A single turn carries every row of the set below to another of its rows. Some are shown first; where does it send the rows asked next?
X: [-28, -7, -10, 20, -13, -19, 8, -11, -11, 22, 4, 11, 8, 22, 11, -2, 19, 29, 3, -1, 4, 34, -2, -20, 12, 11, 24, 1]
L: [-4, 29, -1, 24, -2, 12, 2, 6, -32, 10, -27, -3, 11, -11, 12, -21, 1, -9, -2, 30, 0, 49, -15, 15, -4, 23, 26, 15]
W: [-7, -5, -3, 5, 0, -19, 20, -4, -21, 13, -18, 14, 6, 14, 12, -15, -13, 20, 10, -2, 18, 9, -29, 25, 22, 11, 22, 16]
G: [-21, 20, -2, 27, 7, -1, -8, 18, -21, 12, -11, -20, 23, -9, 16, -11, 11, 6, 12, -18, 9, 42, -5, -6, -5, -7, 11, -6]
Q: [10, 6, -12, 11, -3, 11, 8, -1, 23, -8, -7, 11, 8, 19, 21, -12, 2, -21, 11, 14, -7, 18, 5, -2, 24, -1, 35, -2]
A: [-2, 21, -8, 5, -27, 4, 9, 4, 15, 12, -40, 15, 20, -16, 14, -10, 8, 20, 0, 15, -11, 20, -3, 16, -7, -1, 5, 12]
U: [4, -3, -17, 8, -13, 15, -3, 1, 27, -11, -16, -3, 8, -4, 9, -17, 8, -20, 3, -6, -2, 2, -15, 3, 27, -4, 10, 12]
Z: [-4, 21, -13, 23, -2, 18, -3, -1, -11, 21, -22, -6, 13, -2, -3, -24, 33, -9, -15, 34, 20, 37, -21, 4, 8, 23, 10, 3]
F: [-10, 4, -14, 38, -1, 11, -6, -8, -19, 20, -14, 28, 11, -27, -17, -9, 6, -13, 7, -4, 23, 41, -20, -7, 12, 9, 15, 1]
E: [18, 7, -16, 35, -27, 3, 13, 4, -10, -11, 2, -6, 40, 9, 6, -9, -4, 12, 9, 7, 12, 23, 0, 5, 10, 17, 16, 24]
R: [13, -14, 5, 18, -22, -4, -14, -10, -13, 13, -19, 2, 3, 10, 23, 10, 2, 1, 16, -10, 5, 34, -3, -7, 35, 17, 3, 25]
Y: [-8, 21, -21, 38, -7, 35, 21, -1, 6, -4, -10, 5, -1, -2, 16, 7, 6, 16, -1, -3, 3, 21, 4, 26, 19, 2, 27, -7]
H: [1, -6, -17, 9, -8, 11, -10, 3, -14, 22, -20, 13, -11, -20, 21, 3, 37, 5, 0, 1, 0, 25, -14, 6, -10, 5, 37, -6]
M: [-45, 13, 12, 20, 7, -9, 5, -8, 7, 18, -25, -1, 2, 5, 4, -11, -10, -9, 6, -1, -3, 37, -12, 6, 30, 6, -1, 10]
B: [-32, -14, -4, 21, -6, -13, 10, -1, -23, -4, -6, 12, 13, 13, 18, -26, 9, 17, -17, -9, -8, 31, -23, -15, 13, 22, 28, 13]

Z turns into B
G turns into R
M turns into E
Now find these:
U turns into L
Y turns into F

